Where one turn sends some rows of the set: a few examples, then the rows asked
bem: [ -7   1  -7   5   0 -17  -8 -11  -3  -7   3  12   0  -4   8   0  11  -2
  10  -3 -11  10 -20  -8 -18  -7   8   7   0  -4  -8   1]
rezi: [-14   8  -1  -7   6 -12  -6  12  -7  -3   7   0   2   3   7  16   0  -3
  15 -15   7   2 -13  -9 -13  -3   7  10 -11  -3  -9  12]
pimor: [  1   5  -2   1   1   3   1   1  -3 -14  -2  -8   1  15   4   8   4  25
   8 -18  -1   4 -11  -5  -2   0  -5  11  -8   0 -11   7]
Vupe: [ -7  -3  -5  -3   7  13  -7  -1   2 -11   4   4   0 -22   3   5  -1  27
   3   4   7   2  -2  -4  -3   2  10 -11  -1  -1   2   4]
Fefaf: [  1  14  14  11  14  -2   3   0  -9   6  -1  -1  -6  14  -3  -6   1   8
   4 -13   0  -8  -4 -16   8   5   2  -5   0  -4  -9   1]
nik: [ -3 -14   8  -8  -1  -8   6   2  -8   9   0  -4  -8  -2   2   6  -3   7
   1  -9   7  -8 -10 -16   3  -6   6 -14 -10  -1  14   7]
lato: [ -1   6   6 -10   4  -6   3   8 -11   6  -2 -13  14  -1   6  -2  -4 -17
   1   2   9   3 -12  -8   0  12  -6  14 -10  -2   9  25]
goz: [ -3  -1   2  -3  -9   3   9   2  -7 -13  -4  -5  -3   2  -4  -3  -5 -19
   3 -12   6  -3 -11 -13   8   6   7 -10 -14 -20   1   2]
par: [ 10   0   1  -2  -4  17  -2  -1  -6  -7   4  -8  11  -5  16  -2  -3  -4
   7  15   5  -4  -2  -2   8  20  13   1  15 -10   9  -3]
Nidun: [-10   1 -15  -2   9 -10 -12   3   0   9  -7  -3   6   8   4  -9   3 -24
   5 -10   9  -4   4  -5  -2  -1  -9   2  -7  -8  -5  13]
vufa: [  3  -1 -11   0  -9  -7 -14  -7   1  -3 -15  -1   4   4  -1   9   5  16
   8  -1  -5  14 -12  11  -7  -1  11  15  -3 -12  -2   5]
Nifub: [ 13   2 -11  -1   4 -10 -17  -1   3   6 -13   0  17  13   9  -6  -5   5
   3  -5   5 -11   5   9   0   7  -1   1  -2  -5   8   3]
boda: [ -4   4  -3  -3   4  -5 -12   6 -16   5 -10  13   7   8 -14  -3   2   0
   0  14  -2  -2  -1  18   4  14   5   6   9 -10   3   0]
kor: [  2  11  16  -1   0 -12   9  -3 -10 -10  12  -3   3  -6   7  -4  -7  -3
   0  -8   6   9   5 -13  -3   8   5   2  -4 -16  -7  23]
zakup: [ -3  -2 -10  -7   0  -7   3  -3   2  -4  -2  -2   1   2   9   2 -12   8
 -14   4  -2  27  -2   1 -12  -2  11  10   0  14  -9  -2]
ruron: [  3   4  -6   4  16  12  -3  -1   1  -2  10   0   4  -1   8  -9  -2 -14
  -4  18   9   7  -6  -2  -2  22   7   8  16  -4   1  -5]
rula: [ -9 -16  -2 -10  -5  -1   0   1  -1 -17   7  12  -6  -6   7 -19   7  -6
   3  15  -1  -5 -12 -12  -4   5   2  11  -8   5  -3  -4]
mezil: [-21  -7  -4  -1   8  -8   3 -15  -3  10 -15  -9   2  -2   2   2  -2  -8
  12  -1  -6   7  -2  -9   1 -10   0   1   6  -4 -17  13]
firir: [  9  -4  -7 -19  10 -10   4   8   3   4  -1   0  15  -1   8  -1  -1  24
  12  -6   1  -4  -5   0  -3  -2   5  -2  13   0   0   4]
Ruk: [ -5  12   4 -11   3 -14  -6 -16   6 -14  11   2  13   7  10  -3  -1  -5
   0   3  -5   5 -18 -10  -5   9   8   1  -2   6  18   5]
tovak: [-10   4  -3   7  10   4   1  12  -8   6   3 -10  -1  -3  -1   2   2   6
  13   1  -4  17   8  -5  -3   6  -2 -11   7 -20 -11  16]
tida: [  5   8 -15  -1  -3  12   2  -8  -5   4  -5 -10  -6  -5   8   3   5 -11
   1  17   4  15   1  -7  13  -3  -8 -12   3   1  -2   7]
tulok: [ -3   3   5  -6  -4  -2  -4  -5  -1 -13   3  14   2  -5  -3  -6   7  12
  -5  11  -5   7  16  15  -7   1  -3  18   6  -7  -7   8]
vugob: [ -4   0   6   1   3   2  -7  -7  -6   5   4  -4  -1 -14   2  -2  11  -6
  11   2   7   8   8   5   4  24  11 -21   2   0  -4  -1]
sumit: [ -6   5  -5 -16  -1  16   6  -4   7  10  13  -4  -4   5  12  -7 -19   1
   3  12   3  10   2   2  -6   5  -8   7  -1  -3  11   5]
nena: [ 12  14   2  -4   6   0  -6   4   3   0  -7  14  17  12  -1  -2   4   8
  -4   1   0 -15  -2  -4   3  21  -2  -5  -5  -7   1   4]
Vemag: [-15   2   3  -2  -4  -4  -3  13   3 -10   3  -2  -1 -16   2  11  -2   5
  -2 -19 -15   6  -6  -4   5   9   2 -14   0  -4  -7   5]
laka: [ -2   6   8  -7  -2 -10   5   1  -8   2   1 -16  -3 -11   4   5   4 -24
  -1  -3   9  11 -12  -3  -5  -5  18   6 -13  -3   2   2]
pel: [ -6 -20  -6 -10   3  -3   2  -9  -1  10  -7   3 -12   3  -3   9  14   6
 -10  10   4   1  -3   5  -3 -12   3   0  -2   7   7  -2]
monib: [-11   1   2  -3  11  30   0   2  -6  -5   4  -2   5  -3   1  -9  -2 -21
   7  12  11   5   0  -4   1   4   6   7   6  -3  -3   1]
gifem: [-20   1  -8  -6   2   4  -4  -6  -1 -19  -2  -3  -1  16 -17  -8  13   8
  -1  -6   2   7  -2  -5   7  21  -1   4  -2  -1  -1   4]
bune: [  0   0   2   1   8  -5  -5   4  -2   6   6  -6  11  -8  20   0  -5  12
  13  17  -6  15   8   4 -16   0   0   9   7   5   5   9]
Rovuk: [ -6   0  -3  -8 -12   7  -1  11   0  -2  -7   2  -4   1  -9   9  -4  16
  -3   7  -2 -13   1  11  -5   9  11  11  -7  -9   2  -9]
Bikoz: [ -5   9   6   3   1  24 -12   4  -6  -7   3  -9  11  -8   6 -10  -7  -7
   7   8   3   3  -2 -11  16  15  -6   1   2  -4   4  -1]
raz: [ -3  -7 -17  -3  -6  -3   1 -14   1 -15   5   5  -3   9  14  -7   0 -14
 -12  -3  -5   1   2   7 -13   0  12   3  -7   2   0  -8]
ter: [  9  10  -1   3  16  -5   5   0   2 -16  -3   0  -3  -1  -8  12 -11  14
   1   7   8 -12   4   3   6   2   4   2  -1 -13  -9   9]
kazad: [-11  -7   2  -3   5 -15  -3   6  -7  14   2  -6  -5  -4  -4 -10  11  -7
   2   0 -19  16   1  -7  -4   1  -2  -2 -16   6   6   4]
Davu: [ 11   2  14   3   8   8  10  -9   0 -18  -1  -6  -7  14   5   0   1   1
  -6   0   1   1 -15   1  17   4   7  -8  -5  -5  -3   3]
nat: [  6   2  -1  -5   7  -9   6   8   0  14   3  -5  -1  16   1   7   0  17
  -8   6 -17   3   1  -1  -5  12   0  -6 -12   2   6   3]
Nipon: [-14  -2  -8   0  11   0   2 -14  -6  -5  12 -12 -18 -10  16   7  -8   1
   0   4   7  16  -4  -7   3  -8   9   4   6  -3   1   6]
Lutan: [ -1  -2  -7  -5   3 -20  -4  -3  -4 -15   1  -4  -3 -24   1 -11  -3  -8
  10  11   6   4   0  -8   2 -11  -1  17  -4  -6  -1   9]
keve: [  0 -13   1   1 -12  -2  -8  10   9 -14 -20   3  14   0  -7  -4   5  -3
  15   7   1   2  -8  -4  -7   3   3   2   1  -3  15  12]
Vepu: [  5   0  -6  -4  -3  -6  -3  -7   8   6  -3   2   2  -6  10 -17  19   2
  -2  12  -9   0  -8 -11  -8  -2 -10  21   2   4   2   2]
mefo: [  1  -7  -2   6  14   8   3   9   0   2   4   8  -7 -11   5  -7 -14   2
  15  -1   4  -8   3  -1  -7  15   5  -2   8  12  13   0]
fep: [ -1   0  -3  -3  -8   9   1   0  -1 -21   2  -5   4   3   6  -5   1  -4
  -4 -24   0  -6   2  -1   0   4   5 -14 -20  -1   0   1]
zam: [ -5   3   0  -2   4 -10   4  10  -5 -11  -2  -5   0  29   4  15   1 -17
   8   6  12   3  -3  -4   2  -2   5   3  10   1   0   7]
Gek: [  5  -8  -2 -11  -1   1   1  -5   2 -16  -4   6   4   5   7   2   5  -7
  -4  13   5  -7   0  16  -7   2   7  17  -7  12   5 -13]
luzu: [ -7   0  -2  -3   5 -11  -5  -8  -7   4  -5  -2  -2   7   6 -20   4 -25
   1  -4   0  10  -1  -6   6   4  -8  23  -2  -1   4   5]

tida -> sumit
bune -> Vupe
Where do these go?
par -> Bikoz
pel -> nat
kor -> Lutan
Rovuk -> Fefaf
Ruk -> keve
rula -> boda
raz -> Nifub
luzu -> Gek
bem -> vufa
zakup -> firir

Where one turn sends some rows of the set: a few examples, then the rows asked
biz: [-17 -15   7   4  -8  -5   1 -12  -1  -3  -1 -13 -10   9  -5   6   8 -14]
dudur: [ -9  -2   5 -11  -4  10 -18  14   7   1   4  -7   4   1   4   5  -4   7]
nezez: [-17 -12  13   8 -13   5  -3 -11  -7  -7   4  -4 -12   5   3   5  -2  -6]
bogan: [ 16 -12   9   3  10  -9  -6   2  -2  -5  -1  -3   3 -13  12   2  13   6]
kade: [ 12  -4   4   1  10  11  -9   8  -4  -1   4  -4   5 -18   5   5   8   6]
Duf: [-15 -12   7   1  -9  -1   2  -9  -4  -1   1 -14  -5   9  -9   9   5 -15]
bub: [  2 -11  -4   4  -5  -6   4   2  15   7   0  -5   1 -16 -11   8 -10  -1]
tene: [ 15 -11  11   5   8  -1 -11   3  -2  -6   0  -2   5 -16  11   0  10   8]
ves: [  3  10   0  -1  -2   5   9  -4 -11   4   1  11  14  16  -3  -7   3  -5]
Gof: [ -1 -11  -7   7   0 -10   9  -2  12   7  -1  -2 -12 -15  -1   8  -8   2]
Kuv: [-15  -9   8   0 -10   4   1  -8  -7  -1   3 -12  -3   9 -10  11   1 -14]
Puv: [  2   0  -2   2  -3  -8   4  -6   3   2  -8   4  15  15  -7 -17  14 -10]
Liv: [ -2   5  -1   9  -7   8  -2   0   2  -7   0  17  -8   4   8 -21  11   0]
Gonod: [  4   5  -1  -2  -3  -4   7  -4  -5   4  -4   6  18  17  -7 -10   8  -9]
vafos: [  6  -9   6   5  -7  -9   7  -2   4   2   4   5  -1 -12   2  12 -18   5]
zoni: [ 13  -3  -1  -4  17   1   0   6  -5   3   1  -7   3 -12   4  10  14   1]
turak: [  2  -1  -2   4  -7  -9  -1  -1   9  -5  -7   8   3  10  -1 -22  20  -9]
Zes: [ -2  -4  -3   9  -3  -7   0  -6   7   0  -9   5   7  10  -2 -23  16  -7]
faler: [-15  -8  10   1 -12   9  -1  -8  -9  -3   6  -9  -4   7  -6  11  -3 -11]
lufeb: [ -5  -2  -3  13  -3   0  -2  -6   6  -1  -7   9  -1   7   4 -26  14  -2]
nize: [ -6 -10  12  -7  -1 -16 -10   5   6  -4  -2  -2  -6   9  21   3   2  10]
daba: [ 16 -10   6   0  14 -11  -2   1  -3  -2  -2  -5   3 -10  11   5  16   3]
zor: [ -9  -5  -2 -14   9 -11  -2   8   6   6  -3 -10  -9  10  11  10   9   3]
gorob: [ -1   1  -2   9  -7  -1  -3  -2   8  -7  -5  12  -5   6   5 -24  17  -4]
reze: [-17 -15  12   9 -12   0  -2 -13  -4  -7   2  -7 -15   6   3   3   2  -7]
neto: [ -5  -9  15  -6  -6  -7 -16   7   6  -6   1  -1  -1   6  18   1  -3  12]
lun: [ 13  -8   8   4   8   6 -12   6  -3  -5   3  -3   6 -18   8   1   8   8]
Kudad: [-11  -1  -5 -16   7  -1  -5  12   7   8   0 -11  -5   7   4  11   7   2]
rop: [-16  -9  13   5 -14  10  -2  -9 -10  -6   6  -5  -7   6  -1   8  -4  -8]
suso: [ 12  -3   0  -2  14   9  -5   8  -5   2   3  -6   4 -16   3   8  10   3]
bik: [ -6   3  -3  14  -2   9  -1  -6   0  -1  -3  14  -5   5   7 -23   9   2]
Poz: [ -4   8  -2  10  -2  13   3  -5  -7   1   1  17  -2   7   7 -16   3   2]
gegok: [  6   8  -2  -7  -5  -5   8   1  -2   0  -2   9  12  16  -6  -8  13 -12]
kobut: [  6  -9   6   3  -9  -7   4   0   7   3   3   1   5 -12  -4  11 -17   3]
Geba: [ -6  -8   4 -11   5 -18  -4   4   6   1  -3  -6  -9  11  18   7   7   6]
Ligul: [ -1  11  -1   3  -2  12   7  -4 -12   3   3  15   5  12   3 -10   1   0]
logu: [ -1  11  -1   5  -6  13   2   1  -5  -5   3  19  -5   6   6 -15   6  -1]
giz: [-17 -16   9   7  -9  -5  -1 -13  -2  -5  -1 -10 -14   7   0   3   6 -10]
Tafi: [ 5 13 -1 -6 -5  5  8  2 -8  0  2 13  9 14 -4 -6  8 -8]
kesi: [  3  -9   3   7  -3 -10  10  -4   4   3   3   5  -8 -12   5  11 -15   6]
lan: [ 2 14 -1 -2 -6 12  5  3 -9 -2  4 18  3 10  2 -9  5 -4]
nifus: [  0 -10  -2   8  -1 -11  10  -4   8   5   1   3 -13 -13   4   9 -11   4]
Filop: [ -1 -11  -7   6  -2  -8   6   0  15   7  -1  -5  -6 -16  -8   7  -7  -1]
Durif: [  4 -10   2   3  -8  -6   3   1  11   4   2  -3   6 -14 -10   9 -15   0]
Ror: [ -7  -6  12  -8  -7   4 -20  11   6  -4   4  -3   3   2  11   2  -5  11]
bavel: [ 15  -7   1  -2  16  -7   1   3  -5   2  -1  -7   3 -11   7   9  16   2]
gub: [-11   0  -2 -14   2   8 -12  14   7   6   3 -10   0   3   1   9   2   3]
gar: [  5   2  -2  -2  -6 -10   4   0   5  -2  -6   7   9  14  -5 -15  18 -12]

Ligul -> ves
Ror -> dudur
Where do these go?
bub -> Filop
logu -> lan
Duf -> biz
daba -> bogan

